In the data rows, the value 128 means zero.
Here are some points, each followed by its number:
87 141 88 111 101 108 123 128 138 135 202 78 163 58 0
168 108 134 110 96 167 114 125 189 73 112 128 83 76 1
56 104 147 110 198 119 167 201 93 141 112 37 107 174 2
192 125 59 133 66 183 140 98 151 64 75 205 107 102 3
97 121 151 137 133 124 127 118 187 117 219 121 166 97 4
166 131 79 103 103 139 137 140 72 74 73 147 90 110 5
157 118 137 123 173 98 90 132 160 106 136 75 121 142 6
168 145 132 61 65 181 141 122 129 94 22 171 94 84 7
125 113 170 150 239 113 120 115 141 149 144 124 155 162 8
70 93 190 70 138 150 127 133 171 154 230 141 151 61 9
152 168 130 231 25 139 89 108 158 107 85 196 99 130 10
149 122 172 143 129 143 115 132 109 202 77 127 74 138 11
93 160 108 112 71 95 119 163 47 110 164 83 80 151 12
166 114 167 133 143 132 159 107 142 44 0 186 69 161 13
37 136 119 94 147 121 132 183 123 122 124 38 128 179 14
125 155 35 114 85 124 107 123 104 85 93 95 172 145 15
75 100 153 111 202 110 114 168 201 127 161 13 111 133 16
116 126 244 153 108 141 87 121 180 142 170 177 136 107 17
136 120 191 213 192 154 164 86 52 116 131 180 134 208 18
62 145 121 62 172 145 169 159 172 113 130 88 157 143 19
121 170 31 86 66 153 150 115 134 100 52 121 174 146 20
208 141 123 137 113 159 123 83 138 54 35 130 75 139 21
145 114 100 174 88 126 149 94 94 188 158 180 90 109 22
192 147 141 146 132 93 46 90 146 190 141 100 145 145 23
179 149 155 159 119 107 134 96 57 174 111 190 191 164 24
127 186 38 133 44 107 62 123 153 131 111 139 143 127 25
56 93 216 149 208 121 90 145 230 140 211 83 146 129 26
179 124 66 105 100 136 154 107 38 74 49 242 130 111 27
148 144 87 91 62 144 115 138 57 130 142 174 133 62 28
209 180 43 156 81 53 73 126 115 165 109 143 171 121 29
92 150 152 204 96 126 124 140 170 96 97 130 113 173 30
63 98 198 129 174 124 105 157 249 121 200 42 127 137 31
117 146 186 102 119 195 130 121 162 90 79 197 154 136 32
252 129 129 194 89 101 91 46 105 90 76 143 106 167 33
202 163 11 156 8 131 155 102 164 111 32 210 94 76 34
81 89 157 79 146 136 124 143 124 148 171 110 179 91 35
74 173 100 138 86 126 123 151 97 81 108 116 141 148 36
213 172 158 147 0 111 77 123 164 181 137 181 113 49 37
254 86 137 178 151 116 111 65 105 65 68 155 94 164 38
114 160 153 136 40 115 145 121 76 123 74 164 71 152 39
93 131 100 124 94 137 150 122 58 69 128 134 96 112 40
213 188 68 116 14 182 121 107 188 89 29 166 88 83 41
28 93 186 92 212 136 129 164 200 121 192 37 152 144 42
78 100 239 133 200 135 104 146 255 100 224 74 93 111 43
34 87 158 82 176 154 146 157 157 204 158 96 152 120 44
Which five points above are nearest to each new point, looking only along the 2 directions in which the numbered points spread most? Their numbers follow each, smallest number first.
71 162 165 175 106 139 97 108 186 106 111 96 165 189 4 6 11 23 30
50 110 151 120 143 138 136 185 195 153 187 36 124 127 2 9 16 35 44
159 112 209 99 66 96 68 117 114 115 188 149 76 60 1 11 23 30 32
127 90 122 89 178 156 141 115 107 107 186 152 151 105 4 6 23 30 35
109 55 144 104 204 84 142 139 96 183 166 109 114 101 2 4 6 9 35
200 149 120 106 138 116 80 86 163 120 60 137 120 137 1 22 24 32 37
102 136 156 145 105 155 169 117 86 169 108 193 133 136 1 11 22 30 32
164 131 27 187 92 104 97 124 176 103 88 151 106 137 5 7 29 37 39
79 158 73 164 95 138 152 121 64 124 134 105 114 137 12 15 25 36 40
107 141 134 114 166 129 111 125 129 183 203 103 185 80 2 4 9 19 35
128 146 172 129 42 130 126 156 46 107 81 156 86 128 5 22 29 37 39
57 123 194 125 138 138 197 179 126 137 59 138 159 192 4 6 23 30 35
38 120 172 132 209 109 146 166 132 162 162 48 120 178 9 16 31 42 44
127 125 49 90 88 152 178 122 102 96 122 109 133 134 15 25 28 36 40
156 168 0 125 65 76 81 115 149 140 173 117 156 99 15 20 25 28 36
253 145 102 191 0 57 75 110 101 251 237 192 115 32 3 7 29 37 39
156 172 140 141 99 129 95 133 149 171 128 132 158 104 1 11 22 30 32
231 107 73 128 129 63 135 96 4 184 187 168 149 99 5 22 29 37 39
155 109 180 95 109 123 116 84 30 84 141 179 88 124 1 11 22 24 32
136 138 142 95 138 192 158 109 141 79 105 181 138 106 1 11 22 30 32
255 118 55 203 29 57 93 72 64 178 170 188 127 79 3 7 10 27 41
71 136 147 116 167 151 154 110 91 110 137 170 170 165 1 4 6 23 30
87 80 136 148 178 120 136 176 151 168 136 66 98 169 2 4 6 9 35
110 173 51 109 29 141 128 133 125 89 105 134 92 75 5 15 20 25 28
164 100 78 147 180 98 182 118 0 204 152 131 115 128 1 22 30 32 40
18 82 162 83 218 131 164 177 185 174 216 8 119 128 16 26 31 42 44
133 209 19 108 37 133 94 146 105 132 88 113 189 120 5 15 20 25 28
145 123 190 119 135 154 62 133 255 88 173 102 99 110 4 6 8 17 23
145 177 99 129 68 159 109 121 130 190 114 150 147 114 5 28 29 39 40
76 91 144 116 196 144 125 125 153 169 198 109 160 133 2 4 9 16 44
21 140 155 118 226 95 169 166 176 142 252 74 160 122 9 16 31 42 44
90 146 114 121 82 175 117 116 100 157 95 184 133 126 5 22 36 39 40
236 94 39 127 100 63 132 76 58 116 117 173 112 120 3 7 27 29 37
203 64 7 91 117 81 161 151 19 125 175 97 87 104 15 20 25 28 40
124 139 60 100 95 116 103 130 85 161 192 127 176 78 0 12 15 36 40
167 142 193 159 108 181 124 110 92 164 120 210 146 137 11 13 23 24 32
113 167 110 113 46 146 103 112 121 108 141 160 118 111 5 25 28 36 40
243 88 93 172 110 61 114 113 16 208 200 116 69 88 1 22 24 32 39
75 93 153 134 202 89 128 201 151 132 134 60 100 163 2 4 9 16 44
127 92 115 120 159 122 196 141 144 132 51 188 115 153 1 11 22 30 32
90 121 87 65 126 109 127 102 72 74 98 116 150 165 12 15 25 36 40
77 114 224 198 194 115 128 141 142 108 136 93 94 197 6 8 17 26 43
57 127 158 158 133 115 129 186 153 116 106 65 104 178 2 4 6 9 35
126 73 138 107 226 140 159 138 103 127 183 136 183 153 4 6 8 9 35
175 154 153 104 115 153 91 98 149 95 25 136 106 140 10 21 22 24 37
36 81 216 101 244 120 166 167 164 116 141 67 112 157 16 26 31 42 43
121 145 148 124 163 194 126 99 89 133 92 176 140 162 1 11 23 30 32
102 90 141 133 158 175 151 150 95 170 22 156 108 125 1 11 22 30 32
123 194 146 242 118 128 163 88 79 162 99 189 157 176 13 21 22 24 32
175 145 124 190 143 92 171 100 60 173 142 191 150 155 1 11 22 24 32
98 109 161 160 108 112 113 162 143 110 90 84 98 185 6 11 23 30 32
110 154 26 118 55 125 124 144 156 188 118 112 148 78 12 15 20 25 36
69 164 201 184 126 156 102 128 163 131 137 149 177 128 4 6 8 17 23
118 101 129 186 158 82 89 190 133 155 115 66 71 151 4 6 8 23 30
147 120 123 113 95 155 143 115 219 64 112 125 115 116 1 11 22 30 32
90 137 114 130 114 148 131 122 115 181 88 181 152 112 1 22 36 39 40
27 168 129 122 115 142 159 151 112 115 113 89 173 167 0 12 14 19 35
175 99 106 188 176 65 97 153 143 144 159 0 64 131 4 6 8 17 23
93 141 255 121 154 122 100 123 156 137 210 166 153 79 4 6 8 9 17
126 121 100 130 172 149 145 113 77 94 130 179 181 176 1 11 22 30 32
91 136 205 97 105 126 133 123 214 136 195 122 168 43 2 4 6 9 35
30 94 172 65 255 136 145 179 179 96 166 25 135 163 16 26 31 42 44
48 125 166 92 190 164 158 145 183 72 135 93 167 178 2 4 9 35 44
92 132 233 211 141 145 134 147 158 127 63 170 118 181 8 11 17 18 23
237 120 105 121 177 68 81 75 49 120 119 107 130 150 1 11 22 24 32
100 108 100 145 146 102 101 156 121 161 192 28 100 141 2 9 14 19 35
74 116 165 118 178 107 105 182 212 121 162 17 107 137 2 9 16 31 44
191 139 121 138 143 117 113 91 165 106 41 131 106 132 13 21 22 24 37
165 163 80 118 99 141 112 141 162 214 128 167 167 77 22 25 28 36 40
131 108 32 104 111 137 163 158 118 143 188 95 145 107 0 12 15 36 40
213 80 149 148 183 160 134 95 7 74 116 212 111 150 13 21 24 33 38
60 63 181 65 175 147 126 141 176 163 210 97 147 90 9 16 31 42 44
66 112 190 80 178 113 133 167 210 98 178 74 162 146 2 9 16 31 44
136 80 211 95 113 67 104 124 96 152 232 164 123 73 4 6 8 17 23
111 144 127 126 116 160 114 120 185 83 114 69 145 175 1 4 6 23 30
105 98 185 143 204 145 106 142 157 169 138 84 120 144 4 6 8 9 17
106 134 164 109 158 145 145 139 169 93 179 125 173 118 2 4 6 9 35
137 166 115 146 73 133 68 106 136 116 79 177 166 154 5 7 22 37 39
59 118 209 128 198 127 130 168 199 153 204 87 156 118 16 26 31 42 43
158 141 200 147 157 122 128 103 97 103 64 153 76 182 11 13 18 23 24
141 170 58 183 124 69 74 168 106 76 102 46 66 158 1 12 22 36 40
171 153 183 107 48 138 135 113 118 143 120 229 135 49 21 22 24 37 39
